Each run below is a few steps of one of 6 hidden systems, one row a step.
k_907, seq 1:
[[ 31  29  -3  14 -28  14   4 -35 -68   6  46   5   7  17   9 -42  55  23
   24 -58 -40 -15]
 [-46  35 -44   0  25 -44 -25 -34  62   1 -17   4  13 -44 -48  23   2 -14
  -11  36   5   2]
 [  9 -15  33  20 -37 -18 -33  74 -13   5  54  -3  20  30  12  -3   0 -12
   24 -66  15  24]
 [ 42  18  -9 -35  55 -27 -25 -54  -2   6 -11  14  15   5  30   6  66  20
  -39  38  23 -12]
 [-54 -33  18  20   5  30  -3  67  34 -26  -9 -46  16  24  -7  26 -49 -31
  -19  25  28  47]
 [ 70   4  37  -6  31  23   5 -32 -68  -3  17  -7 -19  14  49 -47   4  37
   17 -20 -30   7]
 [-40  20 -22   2  37  17  44  -4  53 -36 -36  -8   3 -42 -28  -3 -28  -4
  -25  53  11 -39]
 [ 18   9  25  19 -59   7  22  61 -28  21  35  15 -43  17  -4 -41 -30 -13
   45 -22 -27  38]]
k_434, seq 2 (8 x 22):
[[-15  67  31   1 -14 -10  -5  48  -6 -34  53  24  19   5 -11 -22  40 -34
   24 -29  18 -33]
 [ 58  38  17 -29  10 -52 -17  16   5  29  16  45 -41  10  17 -22  26  -8
    5  53  20  31]
 [ 32 -48 -23  14 -12  -5  31  62  47  14  -3 -17   8  16  26 -17  16  29
  -69  32  31  21]
 [ 18 -44  -4  18   5  58  10 -30 -52   5  -4 -55  -1  45  30 -16   1  29
  -27   9 -30  56]
 [-49  10 -42  35  21  30  23 -50  11 -16 -20 -43   1 -47 -42 -16 -40  19
    1  11 -53   7]
 [-31  49  -5  27 -32  10   4 -10 -25 -21  47   4  24 -12 -29 -21  25  -8
   35 -71 -29 -38]
 [  2  77  -4 -34  -8 -46 -30 -27  -3  18  18  56 -21  -6 -25   4  46 -33
   28  36   6   0]
 [ 20 -14 -14   0 -29 -61 -18  75  60  28  27  18  11   7   4   8  29  -4
  -33   8  46  22]]
k_281, seq 3, 8 rows:
[[ 49 -26  -8 -19  23 -27 -33 -14  -3  37  -9  -7 -10  31  33   9  27  18
  -46  57  17  66]
 [-17 -27 -12  20  66   9 -16  -8  39 -23 -12 -65  29 -12  10   5 -18  27
  -51  35   6  49]
 [-29  38  16  26  54  55   0 -32 -35 -61  21 -55  30   4   1 -32  11   4
   -8  -1 -26  11]
 [-21  88  19  15  15   7  26  18   3 -37  28  12 -23 -35 -31 -54 -20 -21
   39  13 -24 -12]
 [ 35  29   4  19 -42 -27  27  63  12   4  49  26  -2 -13   6 -54  22  14
    9 -46   1 -28]
 [ 64 -10 -28  -7 -48 -14  35  14  -6  52   7  29 -30  26  17 -31  45  26
  -29  26  -5  16]
 [  1 -61 -51  23 -25 -12   0  12  32  44 -12 -34  -5   9 -10   9 -10  29
  -49  25  -8  69]
 [-27 -18 -48  34  20  25 -21 -71 -16  -1   0 -58  39   8 -15   8  27  30
  -35 -10 -36  36]]
k_688, seq 4, 8 rows:
[[  9  31  51 -35  54  12  26  14  10 -37 -19  32 -19 -28  18  -9 -40 -17
   28  16  26 -61]
 [ 29 -49  40  -6 -33  33  43  61 -22  12 -10  12 -33  25  28  -8 -51  -5
   21 -17   6  -9]
 [ 47 -39  -8 -25  25  14  39 -53 -10  24 -53  17 -35 -28  25  -3 -35  38
    3   5 -21 -38]
 [-42 -45 -36  -6 -46  50  55  -1  11  14 -52   2 -14  16 -30  35 -27 -17
  -16  32  -1 -25]
 [-10 -22 -38   2 -48   9  -6 -72 -51  44 -10  12 -12   1 -28  22  -3   7
   41 -45 -53  -4]
 [-58  23 -36 -12 -17 -30 -10 -30  42   4 -22  32  11 -40 -56  46  -2 -28
   15  -9   6 -53]
 [-11  -7   7 -14 -67 -20 -30  26 -22  24  30  37  18  34 -11  41  38 -35
   26 -59  21 -23]
 [ 14  -2  30 -42  49 -55 -63 -28  12   7  -4  32  13 -17  17  45   0 -11
   29 -23  35 -27]]
k_434, seq 5, 8 rows:
[[-10 -25 -11  41  -3  70  41 -23 -39 -21   2 -55  13   3   4 -31 -25  36
   -2 -44 -55  -1]
 [-41  63 -21   7  -3  28  22 -67 -30 -15  -2   6 -14 -25 -48 -19  -2 -14
   42   1 -53 -25]
 [-20  50 -16   5 -58 -42   0  32  19  16  35  48  -6 -22 -47  -8  21 -26
   35 -33  -6 -29]
 [ 46   9 -13 -34 -32 -57 -31   0  -2  46  17  52  -3  28  12  16  76  -6
  -11   5  27   1]
 [  1 -52 -22 -10   0 -27 -30  25  44  28 -15 -18   9  28   4  42  16  -2
  -57  47  38  56]
 [ 11 -69   2  27  39  20 -28 -14  -8  -4   3 -68  35  13  33   7 -21  36
  -24 -38 -10  42]
 [-42  21   5   9  73  47  -3 -62 -15 -56 -15 -49  25 -22  -6  -2 -19   8
    0   3 -22 -15]
 [-36  67  36  21  12   6   3  28  -1 -46  36   3   4 -29 -24 -35 -32 -23
   50 -32 -15 -23]]
k_907, seq 6, 8 rows:
[[ 24 -12  -2  -6  36  45  74 -27   6 -15 -43  -4 -23 -33  20 -30 -36  39
  -14  21 -20 -48]
 [-26  22 -23  22 -58  41  73  26  -3   2  -1  10 -37  -5 -38 -32 -29 -14
   19  10 -31 -12]
 [ 31   2 -43   5 -44 -40  14 -30   2  55  -1  40 -38 -38 -26 -23 -11  29
   33 -29 -47 -12]
 [-26 -19 -63  13 -63 -25   5   4  36  26   2  18  35  -8 -38  30  46   5
  -27 -38   6 -42]
 [-10  -4 -31   1 -44 -29 -58 -29 -27  41  28  -2  13  38 -21  28  47 -16
   -1 -11 -12  58]
 [-16 -29  -7   7  52 -24 -67 -42  16  -8   6 -40  54  -9   9  39  13  16
  -16 -38  12  12]
 [-31  37  43   3  41  28 -34  11 -29 -57  40 -36  45  34  13   2  30 -32
   -5  -4  24  19]
 [ 20  39  55 -18  83 -23 -35  -1   2 -26   6  -7 -18 -20  24 -18 -32 -11
   21  40  13  33]]
k_994, seq 7, 8 rows:
[[ 21   4 -21 -17 -27  -7  30   4   1  45 -21  24 -61  14 -12 -13  -9 -13
   -4  83  -8  47]
 [ -4 -79 -33  34 -11 -23  -6  37  57  13  -1 -35  35 -12   5  18 -22  32
  -35 -45  13   5]
 [-12  -6 -25  -6 -10  57  10 -78 -63   0 -11 -22  21  43   3  17  58   9
  -22  -3 -28  -7]
 [-52  46 -10  27  15  -9  -7 -14  20 -11   4 -18 -20 -46 -58 -16 -57 -18
   37  20 -41  37]
 [ 31  23   6   9  16 -37 -27   2   3 -13  49   8  45 -20  19 -21  47  28
    2 -79  10 -47]
 [  9  61   4 -38  -7   2  16  -6  -9   7  -3  40 -26  28  -6  -5  55 -34
  -13  83  20   7]
 [ 18 -36   7  23   7 -39 -16  71  54  19  15 -26  -9  -9  11 -13 -42  12
  -19   8  17  66]
 [ 29 -51 -13 -10  26  38  13 -39 -17  -8 -19 -26  36  26  46  12  48  37
  -59  -9  14 -27]]
k_834, seq 8:
[[ 40  62  54 -33  49   6  16  15 -17 -29  10  30 -28  -1  31 -41   5 -12
   17  41  17 -18]
 [ 23 -39  19  34  -7 -24  -4  91  43   3  32 -20   6  -9  21 -25 -40  21
   -6 -41  13  26]
 [ 54 -23  -5  -4  -4  54  69 -25 -38   3 -21  -3 -20   4  38 -39   4  47
  -17  -9 -27 -40]
 [-30   3   0  16  -3  31  37  57  32 -14 -12 -30 -21  13 -18 -10 -37 -25
  -31  76  10  57]
 [ -8 -28 -53  50 -31  16   7 -42 -16  22  16 -40   8 -15 -26 -23 -10  41
    0 -46 -66  25]
 [-26  62 -34 -14   1  21  36 -38   4 -17 -14  19   2  -2 -35  -7  52 -16
  -27  61  -4 -30]
 [-16  18 -22  22 -33 -49 -59  21  12  27  48 -12  13  20 -28   6  32 -19
    1  -4  -1  74]
 [ 45  11 -27 -19  41 -28 -16 -74  -5   9  -1  17  22 -24  25  -2  58  48
  -22 -20  -2 -40]]
k_281, seq 9, 8 rows:
[[ 55   2 -15  11  41 -56 -16  -6  38   4  23   3  18 -51  26 -35  19  57
  -21 -39  -1 -16]
 [  7  14  -8  -7  -6  32  25  25  -5 -15   4  -9  15  53  14  -8  71 -10
  -65  66  31  16]
 [ 12   1  15  31  30 -11 -25  10  -4  10  20 -42 -27 -12   3 -36 -57  10
   20  16 -33  94]
 [ -2  14 -42  28  27  12  38 -22  32 -32   5 -25  40 -39  -5 -34  30  51
  -43 -17 -14 -49]
 [-22  55   8  12 -40  38  11  22 -48  -8  36  -7  -9  48 -25 -28  30 -39
    6  32 -16  46]
 [ 26  23 -24  21   2 -64 -11  -5  33  31  22  12 -27 -59 -21 -39 -31  29
   30 -21 -36  21]
 [  8  -4 -47   8 -34  -2  19  14  16   4  17   4  45  29   2  -1  88  17
  -68  -8  24 -30]
 [ 10  11   2  -1  -8 -11 -36 -15 -33  34  13  -8 -37  33  -9  -5   5 -17
    6  56 -18 100]]
k_994, seq 10:
[[ -46   21   -3    0   60  -23  -33  -13   49  -18  -23  -23    1  -36
   -28   22  -42  -22   -6   50    9   36]
 [  12    3   45   18   30   14  -30   28  -25  -44   51  -32   49   23
    37  -18   26    8   -5  -60   16   -1]
 [  28   50   26  -37   54   22   28  -39  -25  -15  -24   15  -38   -2
    16  -26   -1   -4    3   72   -3   -2]
 [   0  -15   31   25   -1    1   30   99   51  -21   13  -12   -4  -17
     9  -29  -59    0    2  -18   20   -5]
 [  67  -38   -2  -21  -13   29   41  -26  -47   21  -12   16  -13   27
    49  -17   33   38  -17  -19   -6  -36]
 [ -46  -14  -33    7  -35   25   52   14   31   13  -46    3  -36  -12
   -47   14  -55  -23   -2   50  -12    2]
 [  11  -45  -22   34  -43  -13  -18   -5  -15   29   31  -14   21   -3
     0   -4   -6   35   20 -100  -34   -2]
 [ -29   33  -43  -31  -11    1    4  -82  -12   13  -30   36    0   -7
   -40   34   44  -17    2   25  -10  -44]]
k_688, seq 11:
[[ 77 -17  42   2  14  -4   5  26 -35  19  24  -5 -35  14  55 -50 -21  33
   16 -15 -15  39]
 [ 22 -20 -14  -4  50  14  53   2  49 -10 -47 -16 -16 -28  20 -20 -30  34
  -49  59   9  -9]
 [  2 -33 -25  21 -54  62  49   3 -41  19  -7 -31 -19  53  -2 -15   9   9
  -27  26 -31  37]
 [-12  17 -52  15  14 -13  -7 -80  -6  26 -15  -9 -24 -46 -39 -14 -23  26
   13  15 -64  29]
 [-48  23 -54  27 -63  -3  27  27  39   1  12   8  20  -8 -59   0  31 -14
  -21  -2  -2 -19]
 [ 25  35 -15 -11 -36 -55 -51 -24 -26  45  40  41  -9  15 -11   0  57 -10
   27 -16 -12  29]
 [-13  -1  -8  -3  36 -62 -50  29  78  -2   5  -1  34 -27  -4  30   4  -9
  -26   7  47   5]
 [ 20 -11  24   1   4  20 -23  25 -30 -21  34 -20  49  58  42   3  67   2
  -40 -16  34  10]]
k_834, seq 12:
[[-25 -71 -33  40 -34  40  10   4  -4   3   3 -57  42  27   1  16   4  24
  -38 -45 -11  12]
 [-17  51  -5 -15  29  47  20 -75 -50 -17 -20  -5 -26   5 -18 -11   4 -15
   14  58 -35  12]
 [-56  32 -22  33  -9 -36 -33  37  55 -12  33 -17  26 -27 -53   4  -7 -22
    2 -11   3  24]
 [ 41  22 -21 -12 -31 -15   1 -51 -48  21  27  36   4   6   8 -18  66  22
   19 -51 -25 -41]
 [ 24  30  15 -35  29 -40 -12  36  44   1  -2  30 -11   5  12   8  22 -22
  -28  74  56  14]
 [ 30 -74   3  21   4 -11 -39   9  -7  21  22 -40  33  17  41  11   3  38
  -17 -64   4  25]
 [ 13  14  31 -29  67  58  33 -41 -31 -43 -35  -8  -2   4  32  -9  -3   9
  -11  38   1 -34]
 [-46   7  33  38   0  13 -15  69  16 -30  31 -44  10   4 -20 -12 -54 -31
   20 -10  -2  48]]

Which system made each run below?
seq 13:
[[ 59  27 -24   9  27 -37 -10 -35  -1   8  33   3  20 -25  22 -46  59  59
  -22 -34 -17 -16]
 [-41  20 -33  28  -2 -17  -5  47  63 -15  17 -25  34   4 -30   1  25 -14
  -57  42  29  31]]
  k_907
seq 14, 2 rows:
[[ 23  31 -22   8  12 -14   6 -62 -20  26  -3  10 -48 -43 -19 -40 -27  29
   35   9 -61  22]
 [-29  16 -47  19 -52   7  42  24  33  -9  12  14  34  -6 -35  -5  49   0
  -35 -21   9 -56]]
  k_434
seq 15:
[[ -3 -42 -16   7 -15 -32 -49  19  23  37   8 -26   1  25  -5  29   0  -8
  -26  28  12  95]
 [  2  -7 -28  11  71  -7 -38 -76   5 -10  -2 -43  40 -21  12   4  21  42
  -36  -4 -15  16]]
  k_281
seq 16:
[[  2  -3  -4  36  10   9  15 -33 -16  -4   7 -23 -14 -50  -8 -40 -56  38
   46 -62 -64  -8]
 [-22  44  -9  -8 -33  27  69  37  19 -24  -3  34  -9  -5 -27 -17  22 -24
   -8  25  11 -61]]
  k_834
seq 17:
[[ -7 -61 -13  -3 -47   7   9  15   1  12  -5  11  37  18   8  43  15   5
   -7 -73  19 -63]
 [-25   6 -15 -26 -39  20  -9 -60 -55  38 -21  21 -39  28 -34  35  -5 -36
   40  31 -31  24]]
  k_994
seq 18 (2 x 22):
[[ 49  -4  37 -18  22 -48 -32  13 -10  35   8  16 -50  -4  26 -16 -41   0
   40  15  -4  57]
 [ -4 -49   7 -24  29   1   9  23  49 -18 -33   2  36   0  25  46  -1  -1
  -39   1  61 -61]]
  k_994
seq 19:
[[ 48 -34  11 -36  -9  11  -4 -46 -59  47 -24  20 -40  35  31  15   3   7
   16  15 -11  25]
 [-49 -51 -22  -2  14  45  25 -35  17 -18 -54 -22  18 -15 -16  43 -41   3
  -14  -9   0 -51]]
  k_907
seq 20:
[[-24  -8 -55  15  24  10   4 -30  39  -3 -22 -45  25   2 -18   9  27  18
  -70  59  -1  34]
 [-24  -6   3  54  -5  20 -29   8 -27 -20  50 -62  34  10  -6 -25  -7  10
   10 -54 -34  54]]
  k_434
seq 21, 2 rows:
[[  0   5   6   3 -41  32   5  14 -47 -14  37   2  41  56  13   1  74 -11
  -16 -41  13 -27]
 [ 41  41  27 -15  59 -31 -25 -16  -7   8   9   6 -41 -14  19 -34 -16   2
   18  56  -6  53]]
  k_834
seq 22:
[[ 10  81  12  -4  11  23  21 -26 -46 -15  19  11 -36   8 -12 -53  21 -11
   21  50 -33  29]
 [ 29  10  -2  20  21 -55  12  60  73   0  23   5  -2 -51   4 -42 -25  28
  -13  -5  12  -3]]
  k_994
seq 23 (2 x 22):
[[  7 -24  -4  24  19   5 -23  22   8   7   9 -54   3  29  11  -7  -4  12
  -44  49   2 103]
 [ 14 -19 -20  47  48  21   9 -28   7 -22  14 -67  28 -24  17 -42  -9  63
  -33 -22 -39  22]]
  k_434
seq 24:
[[-53  64 -16   2   9  28  -4 -74 -34 -20   0  -4  -2 -12 -49  -1   8 -25
   30  11 -42  -6]
 [-22  50  -9  15 -35 -56 -20  34  30   7  41  36   3 -36 -41 -10   7 -23
   35 -39  -2 -15]]
  k_434
seq 25:
[[-80  39 -35  19 -41  18  12  -5  14 -22   7  -3  22  -6 -67  15  15 -40
    2  -1 -11 -22]
 [ 18  34   6  -6 -28 -57 -55 -13 -26  37  45  33  -9  -4 -14   0  22 -11
   57 -48 -20  20]]
  k_434
seq 26:
[[-34  -4  35  18  10  23 -53 -13 -52 -20  31 -40  23  26  -4  18 -14 -25
   37 -50 -16  39]
 [ -1  48  28 -35  75 -13 -25 -64 -11 -24 -15  18  -8 -40   4   2 -19 -11
   43   6  -4 -35]]
  k_994
seq 27:
[[ 11   3  30  18  18 -11 -13  79  28 -10  28 -30  -7  17  18 -28 -21 -11
  -21  40  24  81]
 [ 52  -1 -11  27  57  10  21 -30  -1 -15  13 -37  10 -28  37 -64   7  72
  -31 -10 -30   3]]
  k_281
seq 28, 2 rows:
[[-41 -18   4  -2 -38  13 -10  60  14   7   4 -14   2  54 -17  37   4 -49
  -24  44  39  56]
 [ 59 -49  18  -6  41   2 -26 -45 -43  23  -7 -19 -13   9  53  -4 -20  41
    7 -25 -19  30]]
  k_907
seq 29 (2 x 22):
[[-13 -37  31   8 -10  19  -1  82  19 -14   6 -31  12  48  17  15 -15 -26
  -34  28  44  48]
 [ 45 -14   7   7  58  18   3 -62 -36   0 -10 -26 -18 -27  33 -34 -35  51
   11 -14 -47  11]]
  k_281
seq 30 (2 x 22):
[[ 33  -8   1 -41  -9  44  55 -14 -31  -1 -33  30 -12  33  32   5  41   2
  -25  30  19 -54]
 [-43 -34 -18  -2 -25  33  24 -16   0  25 -50  -9 -44   5 -35  30 -68 -22
   16  47 -25  33]]
  k_907
seq 31, 2 rows:
[[  7  -7  14 -30  28 -15 -50 -66 -36   1   1  21  30   1  20  39  34  -1
   28 -58   5 -45]
 [-21  23  33 -56  26 -13 -12  12  21  -9 -31  42 -15   5  -2  48  -6 -59
    9  58  57 -25]]
  k_281
seq 32 (2 x 22):
[[ 37 -24  55  -3  18  58  23  17 -62 -21   8 -25 -11  36  52 -29 -23  15
   11 -20 -11  10]
 [  8 -12  11 -14  25  30  63  -9  11  -8 -51  12 -42 -39   4 -14 -66  10
   16  22 -12 -48]]
  k_994
seq 33:
[[ 16 -32   5 -23  -5 -68 -43  -2  26  37  -4  42  -5 -32   1  36 -30   1
   44 -57  12 -32]
 [ 19 -41  27 -51  -8  11  17   8 -13  10 -33  46  -2  24  30  49   4 -22
    5  -9  45 -68]]
  k_834
